One turn moves each row of this set onto another row. After a few examples, where does it send each row asked below?
Q_353: +0.03	+1.88	+0.05	-0.33	+1.45	+1.31	+0.88	+1.73	+0.42	+0.73	-1.70	-1.07	+0.87	-2.22	-2.51	-0.65	+0.78	-0.65
Q_784: -1.59	-0.07	-0.62	-1.81	+1.01	+1.55	-0.02	+1.59	+0.62	-0.31	+0.98	+1.24	-3.84	+0.26	-0.61	+1.29	+2.01	-1.87
Q_446: +1.40	+0.25	-1.02	-0.99	-1.58	+2.42	+0.17	+0.27	-2.56	+0.18	+0.48	+0.74	+0.18	-2.93	+1.11	-1.13	+4.82	+1.25
Q_527: -1.29	+1.08	-2.23	-0.57	-0.70	+1.07	-1.62	+0.93	+1.11	+0.63	+0.42	+1.50	-2.09	-3.36	-0.84	-0.33	+2.81	-2.95
Q_250: -1.31	-0.50	+0.92	+0.90	-2.06	+0.93	+1.14	-0.92	-1.58	+0.96	-1.60	-0.62	+0.66	+0.59	-0.71	-1.07	+1.03	-1.74
Q_523: +0.11	-0.86	-1.37	+0.61	-2.82	+2.14	+1.00	+2.08	+1.34	+1.46	-1.60	-0.68	-0.53	-0.41	+2.03	-0.99	+4.27	-0.91
Q_45: -1.65	+0.10	+0.18	+1.58	-2.34	+1.76	+0.18	+1.58	-0.44	+0.73	-0.74	-1.41	-1.84	+2.44	+0.55	-1.17	+2.04	+0.74
Q_132: -0.09	+1.39	+0.73	-1.57	+1.89	+0.51	-0.84	+1.70	+0.96	+0.34	-0.66	-3.07	-1.74	+0.12	-0.26	-0.67	+1.54	+0.98
Q_478: -0.51	-1.53	+0.41	+0.36	-1.97	+1.31	+1.67	+0.09	-0.79	+1.36	-1.62	-0.25	+1.63	+0.68	-0.63	-1.76	+2.05	-1.40
Q_679: +2.96	+0.98	-1.24	-0.49	-1.49	+2.39	-1.46	+1.28	-1.84	-1.53	-0.42	-0.55	-2.55	+0.50	+1.13	-2.95	+2.22	+0.40
Q_802: +1.00	-0.21	-0.28	-0.76	-0.50	+2.31	+1.38	-1.31	-1.80	+0.97	+0.01	+0.61	-0.29	-2.90	+0.82	-1.71	+4.03	+1.48
Q_400: -1.22	+1.67	-0.48	-3.48	-0.30	+1.93	-0.80	+1.96	-0.49	+1.48	+0.97	-0.12	-0.47	+0.99	-2.46	-0.08	+2.22	-3.21
Q_812: +2.29	+0.71	+1.06	-0.10	-2.70	+3.72	-0.45	-0.52	-1.84	-1.44	-0.94	-0.70	+0.14	-0.89	+0.17	+0.31	+0.83	+0.01
Q_450: +2.72	+0.64	-1.22	-1.23	-2.37	+2.96	-1.30	+1.72	-1.50	-1.68	-0.88	-1.32	-2.87	+0.17	+0.82	-2.25	+2.30	+0.17
Q_797: +1.70	-0.36	-0.79	-0.94	-0.63	+2.56	+1.07	+0.06	-2.43	-0.33	-0.06	-0.02	-0.01	-2.29	+0.30	-1.41	+4.88	+1.71
Q_834: +0.10	-0.93	-1.64	-0.33	-2.16	+1.62	+2.23	+1.20	+0.26	+1.30	-1.68	-0.50	-0.30	-1.02	+2.01	-0.53	+4.80	-1.72
Q_723: -1.72	+1.90	-0.09	-3.36	-0.89	+2.06	+0.50	+0.65	+0.11	+0.70	+0.74	-2.10	-0.49	+1.07	-2.69	-0.57	+3.39	-2.53
Q_40: +1.80	+1.23	+1.85	+0.19	-2.13	+3.08	-1.06	-1.81	-1.24	-0.98	-1.04	-0.55	+0.22	-0.79	-0.02	+0.27	+1.60	+0.78
Q_637: -1.63	+0.93	-1.46	-0.86	-0.97	+0.29	-2.22	+0.36	+1.19	+0.39	+0.42	+1.35	-1.39	-2.74	-0.46	-0.09	+3.35	-3.24
Q_529: -0.89	+1.48	-0.56	-2.43	+0.51	+1.22	-0.17	+1.01	+0.21	-0.58	+0.53	+1.52	-3.72	+1.84	+0.08	+1.34	+1.99	-1.42
Q_701: -0.12	+1.51	+1.32	-1.82	+2.06	+1.73	-0.88	+1.01	+1.45	+0.10	-0.63	-1.87	-2.26	+0.68	+0.90	-0.39	+2.18	+1.38
Q_112: -1.05	+1.14	-0.68	+1.24	-2.53	+2.00	+0.07	+2.05	-0.53	+0.98	-0.49	-2.34	-2.90	+1.93	+0.96	-1.51	+2.50	-0.21
Q_63: +1.40	+0.60	-0.59	-0.32	-1.42	+2.75	+0.62	+0.21	-2.80	-0.26	+0.92	+0.13	+0.56	-2.22	+1.30	-0.81	+4.55	+1.23
Q_490: +3.49	+1.75	-0.79	-0.12	-1.74	+2.79	-1.27	+1.76	-1.62	-0.46	-1.23	-0.53	-2.33	+0.07	+0.42	-3.23	+2.51	+0.34
Q_967: +2.16	+0.98	+1.52	-0.25	-2.43	+3.97	-0.27	-1.22	-1.50	-0.85	-0.16	-0.52	+0.21	-0.89	-0.58	+0.04	+0.84	-0.05
Q_751: +3.04	+0.39	-0.86	-0.25	-1.51	+2.07	-1.36	+1.30	-2.42	-0.78	-0.41	-0.68	-2.11	-0.31	+1.51	-3.24	+2.20	+0.28
Q_821: -1.66	+1.74	-1.03	-2.86	-1.09	+1.88	-0.61	+1.49	-0.56	+2.13	+0.89	-1.42	-0.89	+0.43	-3.07	-0.23	+3.19	-2.60
Q_251: -0.92	+1.72	-0.27	-3.12	-0.90	+2.17	-0.57	+1.28	-0.60	+1.56	+1.35	-0.56	-0.57	+0.51	-3.03	-0.40	+2.11	-3.29
Q_412: -0.70	-0.09	-0.37	-2.28	+0.60	+1.50	+0.79	+0.62	+1.06	+0.09	+0.19	+0.80	-3.80	+1.13	-0.41	+1.78	+2.73	-2.15
Q_881: +1.53	-0.42	-0.23	-1.38	-1.22	+1.67	+0.51	-0.12	-2.49	+0.05	+0.41	+1.24	-0.20	-2.57	+1.54	-1.71	+4.84	+0.52
Q_787: +2.61	+1.34	-1.91	-1.52	-1.69	+2.41	-0.56	+1.67	-1.47	-0.27	-2.32	-0.67	-2.72	-0.04	+1.04	-2.65	+2.38	+1.03
Q_213: -1.26	+0.77	+0.03	-2.11	-0.19	+0.59	+0.61	+1.09	+0.93	-0.64	-1.32	+1.35	-4.13	+0.92	+0.17	+0.98	+2.64	-1.73
Q_331: +0.58	+2.93	-0.48	-0.15	+1.21	+1.34	-0.38	+1.94	+1.74	+0.67	-2.05	+1.45	+0.02	-2.27	+0.75	-1.06	+3.29	-0.69
Q_70: +1.13	+2.69	+0.70	+0.35	-2.17	+3.60	-0.42	-1.77	-0.78	-1.08	-0.93	-1.18	+0.33	+0.00	-0.41	-0.65	+1.08	+0.54
Q_719: +1.13	+1.83	+1.54	+0.62	-2.64	+3.87	-0.25	-1.06	-1.97	-1.24	+0.31	-0.25	+0.35	-0.76	-0.97	-0.30	+1.30	-0.07
Q_649: -2.03	+1.14	-0.94	-0.03	-0.86	+0.57	-0.89	+0.48	+1.16	+1.20	+0.05	+0.71	-1.98	-3.05	-1.45	-1.98	+3.17	-3.22
Q_510: -0.90	+1.14	-0.54	-3.63	-0.52	+2.02	-0.77	+0.20	-0.24	+1.24	+1.59	-1.45	-0.02	+0.15	-2.70	-0.52	+2.15	-3.00
Q_67: -0.63	+1.22	+0.10	-1.60	+1.27	+2.44	+0.24	+1.52	-0.43	+0.80	-1.59	-1.67	+0.72	-1.91	-3.22	-1.55	+1.14	+0.04
Q_765: -1.57	+1.17	-1.69	+0.29	-0.49	-0.02	-1.84	+0.00	+1.23	+0.43	-0.16	+1.31	-1.78	-1.69	-1.07	-0.76	+2.94	-3.47
Q_392: -0.97	+0.28	-0.91	-2.11	+0.70	+1.39	+0.18	+1.36	+0.41	-1.10	+1.00	+0.79	-4.08	+1.13	-0.46	+1.15	+2.49	-1.71
Q_394: -1.83	+1.01	-1.48	-0.94	-0.35	+0.83	-2.44	+0.61	+1.69	+0.30	+0.85	+0.56	-0.93	-2.08	-0.68	-0.21	+3.04	-3.57
Q_89: +0.78	+2.83	+0.07	-0.60	+1.57	+0.32	+0.15	+2.25	+1.75	+1.30	-1.31	+0.28	-0.33	-1.62	+1.33	-0.08	+3.44	-0.21

Q_331 -> Q_250
Q_527 -> Q_719
Now these:
Q_478 -> Q_132
Q_723 -> Q_787
Q_751 -> Q_394
Q_679 -> Q_637
Q_412 -> Q_797

